Here are some points:
Array([-5., -2., -7., 25., -10., -7., 11., -2., -16., -1., -3., -5.,
       6., -9., -2., 0., 13., 11., -5., 3., 6., 5., -8., 7.])
Array([5., 2., 1., -25., 28., 23., -15., -11., 6., 25., 8., 0.,
       -4., 0., -11., 1., 4., 0., 22., 13., 2., -8., 39., -14.])
Array([10., 11., 5., 1., -4., 23., -19., -23., 4., 0., 31., 5.,
       1., -1., -12., -4., 3., -1., 13., 3., -11., 19., -20., 0.])
Array([-18., -24., -20., 36., -34., -6., 21., 17., -25., -29., -20., -49.,
       9., -15., 23., -18., 14., 18., -61., -5., 9., -7., 11., 12.])
Array([4., 5., -7., 2., -16., 5., 19., -17., -31., -1., -24., -4.,
       -10., -4., -1., 1., 3., 5., -21., -1., 11., 13., 10., 10.])
Array([1., -12., -2., 3., 38., -4., -6., 9., -13., 22., -23., 0.,
       -7., 9., -2., -14., 39., -18., -1., -7., -15., -40., 14., 25.])
Array([-2., -5., 3., 8., -6., 7., 7., -5., -11., -5., -7., 2.,
       9., -6., 0., 5., -1., 1., -4., 3., 3., 19., 11., -3.])
Array([-15., -8., -3., 8., 0., 3., 10., 12., -18., -5., -7., -18.,
       6., -7., 8., 3., 3., 3., -21., 2., 8., -11., 2., 1.])
Array([-30., -23., 21., 34., 23., 9., 5., 8., 3., -37., 3., -11.,
       28., -8., -6., -11., -1., -23., 10., 36., 27., 6., -10., 5.])
Array([27., 7., 2., 31., 26., 3., 16., 38., -26., -11., -57., 23.,
       8., -12., -15., 23., 23., -17., 4., 21., 2., 38., 12., 30.])
Array([-16., -28., 12., 3., 35., 15., 6., 38., -6., -19., -4., -13.,
       7., 8., 6., 11., -23., 9., -8., 21., 9., 2., -6., -1.])
Array([4., 2., -2., 8., 20., 13., 15., 1., -17., -2., -21., -6.,
       10., -8., 0., 16., 4., -12., -12., 6., -1., 15., 6., -5.])
Array([26., 12., 14., 27., -4., -9., 19., -9., -26., 5., -24., 15.,
       15., -11., 0., 5., 16., -40., 12., -1., -23., 33., -8., 13.])
Array([-1., -31., 13., 11., 21., -2., 18., 32., 0., -9., 12., -11.,
       11., -2., 3., -10., 11., -2., -5., 13., 4., -23., -22., -5.])
Array([-27., -18., 14., 28., -4., -5., 12., 13., -9., -15., 10., -24.,
       37., -4., -4., -17., 2., 17., -14., 10., 8., -34., -18., 20.])
Array([6., 0., 17., 4., 10., -10., 0., 9., -6., -21., -8., 7.,
       -1., -3., 18., 5., 0., -23., -4., -1., 17., 1., -4., 36.])
Array([-34., 3., -5., 10., -50., 23., -18., 50., -7., 6., -32., -59.,
       -27., -19., 34., -42., -1., 55., -91., -8., 22., 24., 1., 27.])
Then 12 other points, each followed by its number:
Array([1., -2., -2., -7., 5., 10., 0., -6., -5., 7., 6., -3.,
       -1., 3., -10., -4., 3., -1., -2., 8., 3., -4., -5., -4.]) 0
Array([2., 20., 4., -4., -6., 4., -20., -8., 16., 0., 13., 7.,
       2., 10., -2., -8., 5., -8., -2., -1., -5., 7., -16., 12.]) 1
Array([9., -9., 3., -35., 40., 26., -27., 30., 26., 46., 1., -22.,
       -15., 67., -2., -18., 35., 18., 11., -12., 3., -53., 17., 18.]) 2
Array([-27., 19., -127., -127., -68., 113., 127., -94., -61., 127.,
       115., 66., -126., -78., -10., -127., -5., 114., -39., 44.,
       -14., -47., -107., -127.]) 3
Array([7., 8., -5., -9., 2., 16., -10., -10., -8., 9., -5., 2.,
       -5., 1., 13., -12., 4., -5., 6., 0., 0., 4., 2., 2.]) 4
Array([54., 47., 36., 44., -28., -127., -4., -34., 20., -47.,
       43., 43., -21., 52., 5., 54., -23., -13., 49., -18.,
       -55., -5., 13., 44.]) 5
Array([-9., 5., 12., -17., -7., -26., -12., -5., 8., -9., 14., -2.,
       13., 25., -2., -18., -2., -2., 7., -26., 1., -22., -9., 20.]) 6
Array([21., 16., 3., 12., -12., -18., -10., -5., 9., 9., 11., 16.,
       11., 15., -18., 12., -15., 2., -2., 13., 9., 23., 1., -11.]) 7
Array([21., 20., -2., 34., -37., -50., -1., -12., 13., -21., -12., 4.,
       -14., -2., -3., 18., -9., -4., -7., -20., -32., -12., 10., 26.]) 8
Array([4., -6., 21., 5., 13., -7., -9., 30., 13., -11., -22., -1.,
       9., 1., 4., 1., 6., -10., -2., 7., -5., -11., -12., 26.]) 9
Array([15., 16., 31., -20., 0., 21., -26., -97., -39., 41., -14., 24.,
       -37., 22., -15., -18., 51., -40., 85., -21., 27., -8., 94., 8.]) 10
Array([3., -9., 17., 5., 9., -9., 11., 51., -9., -12., -31., 14.,
       -5., -9., 19., -11., -13., -3., -14., 6., -5., -9., -25., 27.]) 11
Which three of these numbered points are nearest to each point below by angle, seen from the average point of the first points? Their numbers follow each, nearest first.
Array([-51., 15., -30., 11., -59., 0., -6., -13., -24., 0., -22., -29.,
       12., -28., 28., -26., -4., 33., -17., -7., 14., 28., -6., 37.]) > 3 8 4
Array([16., 22., 43., 14., -23., -71., -5., -24., 19., -35., 18., 13.,
       -23., 36., -1., 37., -26., -8., 23., -1., -40., -17., 11., 3.]) > 5 8 7
Array([8., 7., 9., -25., -4., -14., -37., 15., 19., -23., 24., -3.,
       -8., 35., 16., 0., -11., 21., 17., -25., 16., -11., -24., 5.]) > 6 1 2
Array([-28., 53., -84., -93., -81., 118., 26., -55., -43., 11.,
       3., -3., -53., -86., 12., 48., -6., 64., 11., -10.,
       46., 81., 127., -127.]) > 3 4 10
Array([11., -12., 6., -28., 30., 10., -9., 11., 3., 25., 5., -3.,
       -3., 18., 12., -11., 10., 0., 21., -8., -4., -37., 15., -5.]) > 2 0 4
Array([-13., -6., -24., 26., -3., 22., 27., -25., -45., -6., -16., -18.,
       -12., -32., -2., 20., 29., 25., -5., -8., 29., -23., 45., -12.]) > 10 3 4
Here are 12 other points, each followed by its number:
Array([-15., 0., 25., 2., 29., 3., 7., 32., 19., -22., -32., -24.,
       0., 6., 48., 7., 6., -12., -17., -7., 11., 2., 7., 19.]) 0
Array([5., -26., 12., 34., 60., 23., 16., 7., -15., -19., -54., 8.,
       27., -18., -37., 58., 7., -12., -4., 1., 16., 25., 30., -33.]) 1
Array([1., -3., -9., -9., 1., 12., -8., -14., 12., 9., 8., -1.,
       2., 5., 3., -1., -10., 11., -7., -6., -3., 2., -11., -18.]) 2
Array([-5., -4., -9., -16., -16., -4., -5., -6., 18., 1., 18., -3.,
       1., 11., -6., -8., -19., 5., 7., -1., -1., -3., -5., -7.]) 3
Array([15., 7., -5., -11., -5., 26., -19., 6., 4., 10., 1., 6.,
       -20., -5., 13., -5., 10., 2., 3., 6., 5., 0., 12., 18.]) 4
Array([-3., 1., -36., -9., 1., 34., 26., 3., -10., 5., -16., -12.,
       -15., -34., 10., 15., -8., 40., -26., 1., 21., -4., 34., -17.]) 5
Array([-10., -7., 6., -7., -4., -8., -7., 18., 11., -5., -13., 12.,
       9., 5., 9., -33., 11., 9., -19., -21., -29., 6., -30., 24.]) 6
Array([3., 40., -37., -16., -12., 34., 28., -20., -30., 40., -17., 9.,
       -9., -36., -15., 11., 37., 9., -3., -16., -26., 19., 25., -24.]) 7
Array([0., -2., 10., 5., 5., 11., -3., -15., -2., 3., 10., 5.,
       4., 2., -9., -4., 0., -7., 11., -5., 2., 3., 3., 1.]) 8
Array([4., -28., 1., -32., 31., -5., -17., 9., 2., 34., 31., -6.,
       -14., 37., -6., -2., 20., -12., 55., -6., -9., -26., 33., -22.]) 9
Array([11., 6., 2., 33., 27., 7., -7., 23., -14., -1., -22., 27.,
       1., -13., -2., 18., 13., -13., 8., 37., -17., 27., 0., 9.]) 10
Array([-16., 10., -22., -17., -43., -14., -16., 36., 42., 4., 28., 25.,
       5., 40., 0., -47., -25., 8., -16., -6., 0., -7., -27., 35.]) 11
Which three of these numbered points are nearest to each point below by angle, seen from the average point of the first points? Their numbers follow each, nearest first.
Array([69., 43., 8., -78., 6., 96., -35., -49., 9., 47., 8., 54.,
       10., -65., -18., -7., 3., -7., 57., 32., 29., 54., -10., -17.]) > 4 8 7
Array([27., 13., -4., 33., -6., -48., 6., -12., 16., -20., 27., -5.,
       -7., 23., 1., 10., -30., -6., 15., -6., -14., -17., -25., 9.]) > 3 11 8
Array([-27., -17., 14., 33., 15., -41., 24., 21., -10., 4., 3., -27.,
       22., 4., -16., -10., 12., 7., -22., -17., -15., -12., -25., 14.]) > 6 11 0
Array([15., 13., 27., -6., -3., 15., -20., -85., 3., 46., 72., 12.,
       31., 19., -58., 8., 40., -48., 45., -9., -8., 18., 5., 10.]) > 8 9 3
Array([-10., 10., 29., -22., -1., 9., -19., -28., 12., 22., 23., 32.,
       0., 33., -19., -16., -12., 1., 51., -17., 4., 29., 16., -9.]) > 8 3 9
Array([-3., -10., 22., 4., -8., 18., -2., 15., -2., -16., -23., -5.,
       7., 8., 29., 11., 5., -14., -11., 2., 23., 7., -4., 37.]) > 0 4 11
